x =
array([[-286,  188,  -58, -202,   61, -118,  711, -724,  559, -207, -204,
         743,  494,  -62, -490],
       [-335, -636, -649,   77,  474, -339,  741, -297,  671, -735, -554,
         679, -351, -381, -549],
       [ 157,  651,  641, -436, -383,  232,  -53, -536, -112,  476,  438,
          75,  750,  370,  312],
       [ 282,  -40,  263, -154, -417, -142, -541,  104, -525,  256,  167,
        -470, -539,   42,  743],
       [ 399,   50,  168,  391,  178,  132, -584,  760, -329,  313,  181,
        -614, -287,  144,  533],
       [ 187,  494,  135,  181, -514,  370, -201,  108, -361,  443,  426,
        -357,  313,  348, -444],
       [-358, -114, -221,  -42,  628, -383,  603, -656,  589, -565, -349,
         763,  194, -275,  -61],
       [  94, -229,  107, -747, -700,    1, -220, -344, -445,  -37,  -50,
        -158, -348,   34,  222],
       [ 209,  295,  327, -694, -754,   79, -455, -348, -651,  205,  227,
        -340,  -67,  210,  274],
       [  59,  532,   44,   88, -343,  380,   74, -144,  -81,  387,  421,
         -53,  619,  436, -690],
       [-311, -295, -548,  744,  646, -391,   93,  374,  407, -403, -192,
          17, -462, -364, -394],
       [ 525, -418,   16,   36, -491,  303, -697,  792, -653,  409, -128,
        -704, -537,  206,  494]])
x[-12, 0]	-286
x[10, -5]	-192
x[:, 6]	[711, 741, -53, -541, -584, -201, 603, -220, -455, 74, 93, -697]
x[-11]	[-335, -636, -649, 77, 474, -339, 741, -297, 671, -735, -554, 679, -351, -381, -549]
x[0, 1]	188
x[6, -4]	763
x[-10, 3]	-436
x[11, 7]	792
x[1, 13]	-381
x[:, -15]	[-286, -335, 157, 282, 399, 187, -358, 94, 209, 59, -311, 525]
x[0]	[-286, 188, -58, -202, 61, -118, 711, -724, 559, -207, -204, 743, 494, -62, -490]
x[7]	[94, -229, 107, -747, -700, 1, -220, -344, -445, -37, -50, -158, -348, 34, 222]
x[3, -1]	743
x[-2, 4]	646
x[-7]	[187, 494, 135, 181, -514, 370, -201, 108, -361, 443, 426, -357, 313, 348, -444]
x[-11, -9]	741
x[11, 5]	303
x[-2, 0]	-311
x[11, 9]	409
x[:, 9]	[-207, -735, 476, 256, 313, 443, -565, -37, 205, 387, -403, 409]
x[6, -14]	-114
x[7, 3]	-747
x[2]	[157, 651, 641, -436, -383, 232, -53, -536, -112, 476, 438, 75, 750, 370, 312]
x[-3, 7]	-144
x[10]	[-311, -295, -548, 744, 646, -391, 93, 374, 407, -403, -192, 17, -462, -364, -394]
x[:, -5]	[-204, -554, 438, 167, 181, 426, -349, -50, 227, 421, -192, -128]
x[11, 13]	206
x[10, -8]	374
x[-9, 0]	282
x[-7, 14]	-444
x[3, -8]	104
x[-12, 13]	-62
x[4, 4]	178
x[:, 2]	[-58, -649, 641, 263, 168, 135, -221, 107, 327, 44, -548, 16]
x[-6, 6]	603
x[-12, 4]	61

B =
[[2 2 3 3 4 4 4 5 5 3 5 1 1 1 5]
 [6 6 4 8 4 6 5 2 3 5 3 5 5 6 2]
 [7 6 5 7 4 6 6 4 4 6 4 7 6 7 3]
 [3 3 5 1 3 2 4 4 4 4 2 4 3 3 1]
 [3 5 3 1 4 2 2 3 3 4 4 4 5 5 4]
 [3 2 3 5 4 5 4 4 4 3 4 1 1 1 3]
 [4 3 3 6 3 5 4 2 3 4 2 3 2 3 2]
 [6 6 4 8 3 6 5 2 3 5 3 5 5 5 2]
 [3 5 3 1 5 2 2 4 4 4 5 5 6 6 6]
 [2 3 5 0 5 2 3 6 5 4 5 3 3 3 6]
 [5 6 6 3 5 3 4 5 4 6 4 7 7 7 5]]
Indices start at 0.
row 0 col 0 -> 2
row 4 col 8 -> 3
row 5 col 12 -> 1
row 10 col 2 -> 6
row 3 col 0 -> 3
row 2 col 7 -> 4
row 5 col 3 -> 5
row 9 col 13 -> 3
row 0 col 4 -> 4
row 3 col 14 -> 1
row 10 col 14 -> 5
row 9 col 12 -> 3
row 1 col 13 -> 6
row 4 col 11 -> 4
row 7 col 6 -> 5
row 2 col 6 -> 6
row 3 col 3 -> 1
row 0 col 1 -> 2
row 8 col 5 -> 2
row 3 col 11 -> 4
row 5 col 5 -> 5
row 4 col 12 -> 5
row 7 col 14 -> 2
row 2 col 2 -> 5
row 10 col 11 -> 7
row 2 col 14 -> 3
row 9 col 6 -> 3
row 4 col 4 -> 4
row 8 col 12 -> 6
row 5 col 1 -> 2
row 3 col 1 -> 3
row 10 col 1 -> 6
row 5 col 6 -> 4
row 4 col 9 -> 4
row 5 col 2 -> 3
row 10 col 12 -> 7

data =
array([[ 296,  417,   97,   41,   41,   94, -222,  443, -527,  104,  519],
       [ 142,   50,  161, -354,   20, -325, -151,   60, -618, -166,  619],
       [ 109,  270,   15,  423,   82,  418,  123,  282,  301,  296,  -74],
       [-155,  -36, -119, -468, -150, -184,  -29, -525, -190, -168,  438],
       [ 417,  434,  175,  345,  191,  187, -200,  743, -350,  187,  148],
       [ -44,    8,  -14, -448, -101, -241,  -80, -311, -383, -172,  556],
       [  74,  163,   37,  575,   64,  442,  152,  437,  386,  319, -311],
       [  51,  122,   59,  452,   65,  376,  188,  315,  366,  291, -166],
       [-160, -129,  -41, -452,  -98, -225,   73, -533,  -83, -173,  396],
       [-164,   56,  -98,  218, -122,  338,  214,  -81,  346,  214,   39]])
data[0, 0] -> 296
data[0, 5] -> 94
data[:, 10] -> [519, 619, -74, 438, 148, 556, -311, -166, 396, 39]
data[:, 1] -> [417, 50, 270, -36, 434, 8, 163, 122, -129, 56]
data[0, 6] -> -222
data[:, 5] -> [94, -325, 418, -184, 187, -241, 442, 376, -225, 338]
data[9] -> [-164, 56, -98, 218, -122, 338, 214, -81, 346, 214, 39]
data[9, 8] -> 346
data[9, 7] -> -81
data[2, 0] -> 109
data[8, 10] -> 396
data[7] -> [51, 122, 59, 452, 65, 376, 188, 315, 366, 291, -166]
data[:, 6] -> [-222, -151, 123, -29, -200, -80, 152, 188, 73, 214]
data[4, 7] -> 743
data[8, 6] -> 73
data[6, 5] -> 442
data[5] -> [-44, 8, -14, -448, -101, -241, -80, -311, -383, -172, 556]
data[4] -> [417, 434, 175, 345, 191, 187, -200, 743, -350, 187, 148]
data[4, 9] -> 187
data[8] -> [-160, -129, -41, -452, -98, -225, 73, -533, -83, -173, 396]
data[8, 1] -> -129
data[3, 7] -> -525
data[7, 2] -> 59
data[6, 7] -> 437
data[3, 0] -> -155
data[4, 6] -> -200
data[8, 8] -> -83
data[:, 9] -> [104, -166, 296, -168, 187, -172, 319, 291, -173, 214]
data[6, 4] -> 64
data[3, 1] -> -36
data[4, 5] -> 187
data[0, 9] -> 104
data[5, 7] -> -311

arr =
array([[5, 2, 3, 6, 5],
       [3, 4, 6, 4, 3],
       [4, 1, 2, 6, 8],
       [4, 2, 6, 4, 2],
       [4, 6, 5, 3, 3],
       [7, 6, 4, 2, 2],
       [6, 3, 2, 4, 7],
       [2, 2, 6, 7, 3],
       [3, 6, 6, 3, 3],
       [3, 3, 7, 3, 3],
       [1, 5, 7, 1, 4],
       [6, 5, 3, 3, 4],
       [5, 2, 4, 6, 5]])
Indices start at 0.
(0, 0): 5
(3, 0): 4
(5, 4): 2
(5, 3): 2
(12, 1): 2
(9, 4): 3
(3, 1): 2
(2, 3): 6
(4, 4): 3
(5, 2): 4
(12, 2): 4
(11, 0): 6
(4, 2): 5
(4, 1): 6
(2, 2): 2
(8, 2): 6
(9, 1): 3
(4, 0): 4
(0, 3): 6
(10, 3): 1
(8, 4): 3
(1, 3): 4
(8, 0): 3
(10, 1): 5
(3, 4): 2
(5, 1): 6
